The rows below fall into families. The same turns and mirrors carry the whole set onto itself and the rows of a family onto each other. For each named row, which other rows are in its family? Write them in the order they are listed.
These 32 rows form 4 families of 8 rows each.
q279: [-53  23 -51 -43  38  34   9 -20 -22 -24 -26  -4  12 -47]
q293: [ -5 -19 -60 -29  48  12  11  18 -32   0  20 -18  20 -18]
q765: [-21 -10 -47 -17   0   7  24  -7 -22  -2 -37 -50  -2 -58]
q703: [-36 -26 -25   5   4   0  26  -6 -31 -13 -34  -1  -7  18]
q320: [ 14  36 -29 -36  26  15   6 -13  12 -32  22 -43  -6 -51]
q623: [ 14 -10 -51 -24  69  16   6   1 -19 -22  10 -31  16 -12]
q608: [ 18 -29 -11 -10  -2 -12  14   6  -8 -43  23 -17 -26  11]
q250: [-37 -13 -40 -38   9 -21  28 -24 -18 -14 -15 -39 -19 -55]
q78: [ 31 -19  -4 -20 -12  -4  26   3  -2 -35 -10 -34 -35  -7]
q339: [ -2   6 -19 -13  30  41  -5  11 -13 -53  12  19   1  23]
q591: [-50   7  -7 -23 -33   5  14 -12 -11 -40 -15  11 -30 -27]
q309: [ 27 -22 -52 -26  37  35  21  -2 -26   0   1 -26  20  -1]
q313: [-37  12   0 -22  -8  12  11 -28  -2 -71 -22  -4 -34 -21]
q667: [-33  29 -51 -28  22  38  -5 -23 -13 -16 -13   8  36 -36]
q358: [ 13 -25  -8 -28  10   5  13   2 -20 -24  16 -31 -53  -4]
q74: [-18 -32 -40 -21  14   4  25 -11 -51 -16 -33  18  11   5]
q422: [ 15  14 -12 -26  21  43  -9   4  -6 -45  10  26   2  10]
q77: [-29  -7 -49 -18  -1 -12  33 -25 -10 -10 -28 -47  -4 -54]
q478: [ 28 -29  -3 -27  -1  11  14 -13  -4 -27   4 -36 -42 -12]
q546: [ 16 -18 -59 -30  40  18   7   4 -16  16   5 -26  13  -4]
q514: [-16 -19 -61 -29   7 -10  25   9 -30 -23 -20 -49 -28 -43]
q669: [ -3  20 -36 -57  35  21  -3  -4  -1 -58  31 -21 -13 -53]
q283: [-25  26  -3 -16 -24  19  12 -23   0 -67 -27   5 -16 -40]
q71: [-33  31 -10 -23 -28   1  -2 -14  10 -47 -27  -4 -18 -38]
q322: [-15 -29 -29 -14 -18  21  16  -7 -26 -13 -50  18   8  10]
q782: [ 14  19 -14 -30   7  32  -8 -13   7 -46  14  22   6  17]
q938: [-22  12  -2 -18  29  34  -4 -20   0 -41  16  30  13  11]
q302: [-17 -22 -25   7  -8  15  10 -11 -32 -17 -46   4  -3  16]
q295: [-37  34 -59 -22  19  23   7  -5 -15 -22 -22  13  39 -28]
q453: [-55  17 -51 -22  26  13  10 -10 -13 -46 -23  11  35 -32]
q836: [  5  27 -36 -51  23  21   9  -7  18 -38  25 -27  -1 -61]
q955: [-20  27 -22 -29  24  20  -5   3  22 -48  28 -37 -29 -42]

The rest of the family of q71: q765, q320, q78, q309, q667, q322, q782
The rest of the family of q293: q703, q250, q339, q313, q358, q669, q453

The rows below fall into families. The same turns and mirrors carry the whole set onto itself and the rows of a family onto each other. For each named row, which other rows are in its family? Write them in the order they are listed.
These 32 rows form 4 families of 8 rows each.
q338: [  0 -16  47  15  52  15 -22  29 -27 -11  -4 -14 -15 -44  11  25  -6 -15
  12   5]
q340: [  2 -12  26  24  22 -16  32 -19  -8  -2  11  46 -24 -15  19  -6 -52  -8
  16   3]
q883: [-28 -18  12  15 -34  14   0   4 -13  -3 -10   5 -14  14   7   4  20  -5
  31  -8]
q469: [-34 -19  11  13 -29  16  14  -2 -25 -11  -4  19  -7   5   4   1  36   3
  40 -17]
q93: [-32  24 -47  -8   3  -1  19  -1  12   5  -9  35  12 -20  -8 -49   7   8
  12 -28]
q81: [ -1   7  13  20  17 -18  20  -7  -1   7  11  65 -27  -6   8 -15 -41  -8
  21   9]
q695: [-41   4  22   9  55  38  38  39  -9  -9  15  43  -2 -24  -8   4 -11  28
   0 -18]
q812: [ 14  -2  18  20  16 -29  21 -22 -10   0   7  53 -17  -4  16 -19 -43   3
  17   6]
q877: [-43  -1  -5  -7  32  26 -18  23 -28 -28 -21 -26  17 -46 -13 -12  34  -2
  -8 -28]
q123: [-26 -32  13  13 -10  10  11  11 -12 -15 -10  16  -2  16  -1   7  31  14
  44 -13]
q287: [  6 -22  60  18  41   0 -13  25 -38 -18   0 -12 -19 -31  12   6 -13 -13
   5   9]
q573: [-45  29 -52  -7  10   4  12 -10  12  -1 -12  52  10 -22 -17 -32   8   3
  12 -26]
q157: [ -5   3  23  12  17  -3  23 -27 -10   2  10  65 -30 -15  14 -26 -47 -12
  22   8]
q67: [ -2   4 -10   8   7 -32 -47 -28  -8 -23 -32   1  -4 -34  10 -30  -4 -26
   8  16]
q530: [-31  -1  23  13  45  31  49  34 -11   5  21  42 -17 -36  -7  -9  -5  26
   5 -35]
q854: [  1   1 -13   5  -6 -32 -41 -25 -15  -8 -27  -1 -10 -30   5 -28   3 -41
  19  -2]
q140: [ -9  36  -5  -6  68  -5  -6   0 -25 -13 -11  24  13 -63  -2 -23 -30 -17
 -32  -3]
q75: [ -9  24   2   0  78  -8 -15  17  -5 -13  -6  19  -6 -58  -9 -27 -39 -16
 -25   0]
q455: [-10  25  -3  -1  85  -6   1  15 -12 -16  -5  33   0 -68 -10 -31 -28  -9
 -17  -6]
q211: [-35 -31  13  22 -20  12   8  16  -2 -12   1  14 -25  11   0   0  23   5
  48 -16]
q389: [-38  25 -43 -19  15   4  19  -2   1 -15 -17  46   8 -15  -9 -60  -3   8
   6 -23]
q460: [-15  35  -4   2  61  -6  -9   7 -16 -10   0  25  -9 -69  -7 -34 -39 -24
 -31  -7]
q306: [-13   2 -15   2   7 -23 -48 -18 -16 -27 -35  -1   4 -18   1 -16   1 -37
  12  21]
q263: [ -9 -23  59  26  46   6 -18  19 -41 -28  -2   4 -22 -37   4  26 -13 -18
   4   9]
q185: [ -6  -6 -14  -2   7 -27 -37 -19 -12 -28 -28  -9 -13 -10   7 -30  -5 -39
  18  10]
q501: [-44  20 -37  -3   1  -8  24 -15   2 -12 -10  55   5  -8 -18 -51  -3   5
   2 -19]
q636: [-38   8  23  16  40  35  37  35 -14   7  14  48   3 -42  -9   2   0  31
  -1 -30]
q828: [-36  -1  19   6  38  38  47  45 -21  -1  20  38  -9 -21 -18   2  -2  16
  12 -35]
q806: [-45  16 -13 -12  26  24 -32  38 -18 -21 -21  -8  12 -36 -22 -19  44  -4
  -1 -20]
q70: [-34   3 -12   3  31  12 -24  42 -17 -22 -19 -22  18 -39 -17  -2  42   0
  -5 -26]
q581: [-54   7  -7  -6  33  38 -22  36 -13 -23 -17 -13   5 -46 -19  -8  37 -12
   2 -24]
q45: [ -4 -23  54  34  34   6 -22  22 -25  -7   3  -4 -17 -37   5  33  -4 -20
  11   2]

The rest of the family of q70: q695, q287, q573, q157, q854, q140, q211
The rest of the family of q263: q93, q81, q877, q123, q460, q185, q636

